A single turn carries every row of the set below to another of its rows. Some are shown first; where does it send the rows asked next?
gup: [  1 -10  -7   9 -10   9 -11   8  22   4  -1   0  -9   3  15 -13  -7  -4
  13   0   6  18  -6  -6  -1   9  23  10   6   3  13  -4   0   3  -4  14
   4 -11 -16   0  10 -23   3 -13 -10 -15   6   3  17 -21  17  30 -14   2
  13   0  10   0  -2   4   1  -2  -1 -14]
Vuf: [ -3   8  -1  15  -1  12  -7   8   8   8  -4   7 -15   9   3 -12 -20 -16
  -3  14   1   8  -6 -11   1  -7  15   3   8   1   2  -9 -11  -2  -9  18
   4   0   3  -5  -3 -15  21  -7   6 -19   5 -10   6  -1   8  12   1  -4
  16   6   0 -16  -3  13  -3   6 -14   5]
kilip: [  4   2   2   7   0  12 -17  -2   0  12   2  -1  -3  -2 -10 -10  -4   5
   0  -1   1  13 -11 -15  -3 -17   0   6  12  28  12  -6   5   3   2  17
   1  -4 -13  -7  22 -21   8 -13   7 -10  -3  -3   8  -7   7   8   5  -3
  27   0  12  -6  -2   9  13  14   4 -15]
Lono: [ -2 -10  11  17  13   7  -7  -2  26  11  18  -7  -6 -15  12 -20   4  -1
   4   4  16   4 -15  -4  15  -5  -1  13   4  17   2   0  -3   0   5  21
   5  -6 -12  -4   1 -15  21  -4  -4 -15   6  -3   7  -2  17  -2 -12  22
   4 -10   7 -10   6  -9   3  -5  -1  -6]
Gudo: [ 16 -12 -11   7  -1   3   2   2  17   5   9  -9  -9  -1   5  -9   6  -6
   0   2   2  21 -15  -5  18  -9  11  22  16  10   4  -6  -7  -3  13   9
  14 -10 -10   2   6 -16  18 -19  -5  -7   7   4  23  -8   6  -1  12   3
  28   2   4  -7   8  16   9   2   9 -13]
vivov: [  9  10  -5   4  10  19  -1  15  18  -2  12  -8   1  -1   1 -16   5  -5
  20  -4   9  12 -26  -3   4 -10   8  13  12  10   3  -1  -1   9   4  11
 -13  -7   2  -3  -6  -4   9 -15  -4 -14   8  -3   8  -3  17  -4   5   8
  25  -6  -1 -24  10   0   9   1  15   1]
Tov: [  6   0   7   4   5  16 -18  18   8   7   9  -6   8   3  -8  -9  -7   7
  -6  -9  17  14   0 -12  -5 -13  13  13  15 -11  16   0  -2   6   0  24
  -8   0   2 -10   8 -11  14 -15  -3 -13   4  -3  15 -13  16  19 -16   4
   9   7   2 -16   6   9   3  -4  -9  -5]
Goko: [ -9   1  -5  20   1  10 -10  -1  15   5  -6  -2  -3  -5  -2 -26   7 -20
 -10 -10   8   9 -21   4   0  -8  -2  11   5 -10   4  -4  -6   7  -7  15
  -8 -11  -3   7  -4  -5  20 -10   6  -5   1  -5   7   7  14   2  -7   0
   7   8   3  -2  -6  10   3   3   4 -13]
Lapa: [ -4   1  -5  11   7   8  -2  17  18   2  20  -4  -2   3   1  -7  -3   4
 -25   4  15   8  -7  -6  17 -15   2  11   3  -4   9  -3   2   5   0  13
   1  -9  -8  11   0  -2  25  -3  -2  -4   5  -3  18  -9  -1   6 -12   6
  16  -9   4  -7  18  -6   6 -15   5 -14]
Dozil: [ 12   3   7  10   9  20 -16  15   7   9   8  -5   6   3 -10  -9  -6   9
  -7 -11  14  17  -3  -9  -4 -13  12   8  10 -12  15   3   0   9  -2  19
  -8  -1  -1  -9   3 -12  10 -10  -6 -10   4  -1  11  -8  12  17 -18   6
   9   4   4 -17   7   2   1  -3 -14  -2]
bepi: [  0   5  -4   0   7   1  -4  11  17  20   4  -5 -12   5  15  -2 -14  -4
   0  10   3  17  -5   5   9  10   5  10  13  12  -3   1   2   3   5  11
   6  -7 -11  -7  22 -19  14 -29  -3 -28   9   3  15 -10   7   6  -6   0
   9   7   8 -11   5 -12   1   3  -8 -14]
kabog: [ -4   1  -6  17   5  10   2  15  20   2  18  -7  -3   5   4  -7   3   7
 -23   6  18   5  -4  -4  17 -13   5  10   5  -6   6  -4  -2   7   1  10
   3 -10 -10  11  -2  -6  23  -3  -4  -7   2  -5  16  -5   5   5 -17   8
  19  -8   7  -9  18  -6   3 -13   6 -14]
beged: [-10   1  -7  15  -2   9  -8   1  14   6 -12  -4  -4  -1  -6 -25   5 -20
 -10  -6   5  14 -22   3   1  -5   2  11   6 -12   2   0  -7   2  -7  15
 -13  -4  -2   9  -5  -2  21  -7   4  -7   2  -5   5   3  14   2  -9   2
  13   1   5  -3  -6  10   3  -4   2  -8]
gozut: [ -5  -7   9  16  14   7 -11   0  21   9  18 -10  -7 -15   4 -17   1   4
   5   3  14   4 -17  -3  14   1  -5  13  10  13   0   0  -2  -1   9  20
   8  -6  -7   0   5 -12  21  -4  -3 -19   5  -1   6  -2  20  -4  -7  22
   4  -9   7  -4   7 -12   6  -7   0  -4]
karez: [  7  16  -5   7   9  22   0  17  18   0  14 -10  -5  -1   3 -15   1  -5
  17  -5  10  12 -27  -3   6  -8   8  15  10   8   5  -2  -7  13  10   8
  -8  -4   2  -6  -6  -2  10 -17  -8 -17   6  -4  14  -9  18  -7   5   6
  20   2  -3 -24  12  -3   8   3   9   2]
kam: [  5  -1   0   7  -7  12 -12   4  10  10   0  -2   0   1   3   2 -13  -9
 -13 -14   1   7  -9  -7  -7  -1  12   8  19  -3  -7  -4  -4   1   1  19
 -11 -19 -15  -1  14  -9  13 -22 -14  -8  11   5  13  -5  12  19  -1  10
  13  11  15  -1   6  -8   6  10  12   1]
vod: [ -5  -1   5   9  -7   3  -1 -13  16   9   2   3 -13   9   9 -16 -13  -2
  -3  15   7   0  -8   5  10 -11  13   6  13   3  10   2 -25 -11  11  20
   2  -8 -11  -5   1  -7  -4 -11   8 -10   4  -4  11 -14   9  10 -11   8
  20  -3   4 -12  -5   7  10   1   8   2]
ninom: [ 12  -1  11  13  10   7 -14  13   3  -9  12  -6  -2   9  10  -7  -6  10
  -9  -9   8  19 -14 -24   7  -3   5   7   9  12   1 -17  -4   7   1  23
  -5  -5   1  10   7 -13  17  -6  -9 -11   4 -11   7  -7   7   5  -5  20
  14  -1   3  -3  -4  -8 -11  -1   1  -2]
luta: [ -2   6  -2   3  16   4  -1  -5  26   1  11  -6 -16  10  13  -8  -1  -2
   2  10   4  24 -10   1   3 -11   5   9   1   2   3   4  -8   3  13  16
 -16   5  -1  13   2  -7   5 -11  10  -3  -5  -6  18  -3   2  -3  -9   2
  16  10   1 -11 -16   0   1   8   4  -9]
fulir: [  9   0   6   8  -5  12 -15   9  10  10  -5   1   0  -1   4  -4 -12  -3
 -16 -17   7  10 -10  -7  -5  -2  10   9  19  -1  -6  -4  -6   1   0  15
  -9 -20 -11  -7  11 -14  10 -21 -16  -7  10   5  10  -4  12  18   0   7
  10   7  13  -3   7  -9   5   9  14   2]
sudut: [ 12   3   4  12   9   3 -14  12   3 -11  10  -5  -1   9  10  -9  -2   8
  -9  -9   9  16 -19 -21   4  -9   2   7  10   7   1 -19  -5   7   0  22
  -6  -1   0   8   3 -19  11  -5 -10  -8   4  -9   6  -6   5   7  -6  20
  16   2   1  -4  -4 -14 -11  -4  -3  -6]
vur: [  8   9 -17  22   4  12   3  12  13   9  -7   1   6   9  -1  -5 -14   1
   9  -8   9  15 -17 -18   4   3   0   5   7  20   5  -2  -4   3  -6   9
 -14 -10 -12   5   3  -6  10 -10   8 -11   0  -9  14 -11  19   8   5   3
  28 -15   5  -2   6  -4   1   3  -2  -7]
sode: [  7  -2   5   7   7  20 -14  18   7   8   8  -6   7   4  -7 -12  -6   4
  -6  -9  16  19  -4 -12  -4 -14  12  11  13  -8  18   6   1   8  -1  25
  -8  -5  -1 -16   5 -13  14 -13  -2  -9   6  -2  14  -8  17  18 -16   9
  12   6   6 -17   4   3   0  -3 -14   0]
Lum: [  9  -4   6   4  -8  12 -14   3   9   9  -1  -2   1   4   7  -1 -12  -5
 -15 -21   5   7 -12  -8  -1  -2  12   8  16   3  -7  -3  -6   2   0  19
 -12 -18 -10  -4  19 -11  10 -26 -13 -15   8   5  13  -5  13  18  -2  11
  13  10  13  -2   3  -6   6   8  15   0]
vifi: [ -5   6  -4  16  -2   8  -6  11   6  14  -2   5 -10  10   6 -15 -19 -12
  -6  12   0   7 -12 -12   4  -8  12   0  14  -4   0 -14  -8   3  -8  17
  11  -4   5  -3  -3 -14  21  -7   3 -19   1  -7   7  -5   3  13   0  -4
  16   4  -7 -15   0  11  -3   4 -12   3]
Mal: [ -3   6  -2  16  -4  14 -15   0  22  -5  15  -5 -17  -1   5 -15   3   1
   0  17  10  -4 -11   7   3 -14  12  15   6  16  -1   1   4  13   4  12
  -1 -11 -17   3  13 -22   9  -4  -4 -20   2  -6  20  -8  12   9  -5  -6
   8  15  -3 -10   6 -14  11  -3   4 -17]
duk: [ -5   4  10  10  -9   5  -1 -12  19  13   2  -4 -12   4   7 -15 -13   3
   0  14   7   3  -9   0   7 -14  18   5  15   1  10   6 -19 -13  14  23
   0  -7 -14  -4   3  -4   2 -14   3 -12   3  -5   9 -16  11  13  -9  10
  22  -1   3 -14  -2   4  10   2   3   8]
Dorat: [ 13   2   7  14  11   7 -12  12   6  -9   9  -3  -2   6   7  -6  -2  10
  -8  -8  11  19 -15 -17   3  -7   2   7   9   8   2 -16  -4   8  -1  18
  -1  -4  -1  13   3 -16  17  -5 -14 -11   6  -7   9   0   4   2  -7  19
  17   0   4  -6  -6 -12 -17  -7  -1  -7]
fal: [  2  12 -10  23   4  14   4  11  18  13   0   4   3   6  -1 -10 -18   3
  10  -9  12  12 -23 -21   6   3   0   1   6  18   9  -4   0   4  -4  10
 -13 -13 -12   5   5   0   7  -9   5 -10   3  -8  16  -8  18   8  -1   4
  24 -20   8   0   3  -3   1   1  -2  -8]
mig: [ 14 -12 -14   5   4   8   3   4  19   5   8  -8  -6   2   7  -9   5  -8
   3   8   1  23 -13  -3  19 -17   9  21  13  10   6  -5  -6  -4  10   4
  13  -5 -13   1   8 -14  10 -17   0  -5   6   0  25  -9   7   0  13   7
  27  -1   3  -5   3  15  10   3   3 -13]
Rego: [ -9   3  -1  13  -2  19 -16   0  24  -8  15  -2 -20   5   6 -16   5   3
   2  13  10  -1 -11   8   5 -10  12  10   2  15   1   5   8  16   1  15
   1 -13 -13   4  11 -19  10  -5  -1 -22   0  -6  14  -6   9  12  -4  -2
  11  14  -3  -9   5 -11  12  -4   2 -16]
mose: [ -3   6  -1  10  -6  13 -14  -3  23  -5  16  -3 -19   2   9 -13   5   2
   0  16   6  -5 -10   8   3 -12  13  13  11  16   4   4   8  15   2  10
   2  -8 -13  -1  10 -25  12  -8  -3 -21   5  -2  14  -4  12   9  -9  -6
  11  13  -4  -7   7 -12  10  -1   1 -16]
soz: [ -3   1  -9  -2   8   4  -4  12  17  19   7  -5  -9   1  16  -4 -13  -6
   3   7   8  12  -8   2  12   9   5  10  10  10  -7   2   0   3   4  11
   5  -4  -7  -3  23 -19  16 -28  -5 -31  -1   6  18  -4   9   3  -1   5
  10  10   9  -9   3 -13   7   3  -5 -14]
Bufo: [ -1   8   0   2  10  -1  -2  -6  24   2  12  -4 -16   5  15  -7   0   2
   5   4   8  25  -9   1   2  -8  11  11  -2   2   9   7 -12   6   4  15
 -14   5  -4  16   6  -6   7 -12  10  -2  -5  -6  16  -4   3  -1 -14   3
  18  11   1  -6 -13   1   3   6   0 -12]
luf: [ -6   0  -6  15   3  11  -4  -1  14  11  -9  -5  -4  -1   1 -23   5 -22
 -11 -11   6  15 -23   1   2  -8  -1   8   7  -9  -1  -2  -4   2  -4  16
 -10  -5  -1   8  -4  -1  16  -3   9  -4   5  -8   6   4  19   0  -9   0
   7   1   5  -4  -6   8   5   0   7 -10]
Varov: [ -7  -1   4   8  -7   3  -1 -14  19   8   0   5  -8   3   7 -17 -12  -1
  -2  15   1   4 -11   1   8 -13  15   6  12   2   5   4 -24 -14  15  18
   2  -4 -13  -8   3  -8   4 -12   4 -10   4  -2  13 -15  10  11  -4   8
  22  -5   3  -9  -8   3   8   4   6   9]
mab: [  1   5   0   3  11  -1  -1  -4  23   3  11  -3 -14   7  11  -8  -1  -2
   2  11   6  21 -13   3   0 -11   8  13   4   0   3   4  -9   9   6  20
 -19   5  -2  14   1  -6   6  -8  10  -5 -12  -7  18  -1  -2  -2 -16   4
  16  10  -1 -11 -11   5   4   6   1 -10]
vipi: [  2  -8  -5  13  -8   8 -10  10  21   6  -4   2  -7   3  14 -16  -6  -4
   6  -1   9  18  -1  -5  -2   9  24  13   9   1  14  -3   4   1  -4  13
   3 -12 -21  -3  10 -18   3 -18 -13 -13   8   0  14 -17  11  26 -15   0
  10  -1   9   5  -2   5   6  -1  -6 -11]
gog: [ -2 -11  -3   9 -11   9  -8   6  23   1   0   1  -8   4  13 -19  -8  -2
  11   3   9  19  -2  -5   0   9  23  16   7  -1  10   0   1   4  -4  17
   3 -14 -12  -1  13 -16   3 -19  -9 -15   3   3  22 -20  18  27 -11   2
  10   1   6   4   1   5   6  -3  -7 -11]
tokiv: [ 18  -9  -9   5   2   7   3   6  15   7  14  -7  -7   4   4 -13  -1  -8
   4   8   4  23 -14  -3  21 -12   8  24  18  15   4  -8  -5  -2  12   8
   9  -8 -11   3   8 -15  11 -18  -3  -5   7   2  24  -4   7  -5  11   6
  29  -2   0  -5   4  16   9   0   4 -13]
Dofu: [ -1   4  -6  -2   7   8  -5  12  10  21   6  -5  -9   2  15  -9 -13  -6
   0  12   3  16  -4   6  14   9   7   8   9  12   0   5  -1   3   5   9
   6  -6  -9  -2  23 -18  19 -25  -3 -26   6   6  16  -7  11   3  -6   2
   8  11   7 -12   2 -14   6   4  -8 -14]
geg: [  5  10 -14  19  -1  15   7  13  14   7  -2   4   6   9   2 -11 -16   0
   9  -8  10  16 -16 -21   4   0   0   4   9  17   3  -4   0   2  -3  10
 -13 -10 -14   5   2  -1  12  -7   5  -6  -1 -11  13 -12  22   8   0  -3
  26 -18   3  -3   2  -1   1   1   1  -8]
nubi: [ -5  -5  13  15   8   6  -4  -1  25  10  14 -10 -11 -16   9 -15   6   2
   2   4  11   6 -16   3  13  -5  -3  16   9  17   4   0  -1   1   6  19
   6  -7 -10  -5   8 -14  18  -2  -6 -16   5  -1  10  -1  19  -5 -15  23
   8 -11   9  -7   7 -13   5  -2   0  -7]
Sot: [ -2   7  -4  12   0   8  -3   9   4   8  -6  10  -6   6   6 -13 -18 -15
  -3  10  -2  11 -13 -12  -1 -11  13   1  11   0  -2 -12  -9  -1  -7  19
   6   3   0  -5   2 -13  22  -6   6 -23   2 -14   8  -2   8  10   0  -5
  15   4   0 -17  -5  12  -5   4 -12   2]
regi: [  4   1   1  11  -2  15 -16  -2   5  12   3   1  -1  -1 -13  -7 -10  -3
   2   0  -2  12  -9  -9  -1 -12  -4  10  11  30  12  -8   0  -1   5  10
   0   1 -13 -10  18 -16   8 -12   4 -12   1  -1   9  -9   8   6   5   0
  27   1  11  -9   5  11  18  15   7 -15]
les: [ -5  -2  -7  15   6  12  -7  18  20   4  16  -4  -5   7   3  -5  -1   8
 -25  -1  19   4  -7  -5  18 -16   5  10   6  -5   9  -2  -2   4  -1  15
   2  -9  -9  13   1  -7  25   1   2  -8   0  -8  16  -7   6   8 -10   7
  14  -5   2  -5  16  -2   7 -14   6 -15]
sivu: [  8   8  -7   7  11  22  -3  13  19  -3  14  -5   1   0   1 -13   6  -7
  21  -3  11  10 -27  -1   4 -13   8  13  16   7   5  -1   1   8   9   9
  -7  -2   1  -4  -8   0  11 -11  -3 -11   8  -3  12  -9  20  -6   5   3
  21   0  -4 -23   5  -1   9   4  12  -2]
kurun: [  4   3   1   6  -4  15 -12  -5   6  10   2   1   2  -1 -11 -12  -8   1
   2  -1  -5  13  -9 -13  -3 -19  -4   5   6  26   7  -2   1   1   5  10
  -1  -3 -13 -12  20 -17   7 -11   9 -12   2  -4   9  -7   8  13   4  -4
  27   0   9 -11   2  12  16  11   3 -13]

sudut goes to Mal
karez goes to duk
les goes to soz
And these:
mab goes to regi
Dorat goes to mose
geg goes to luta

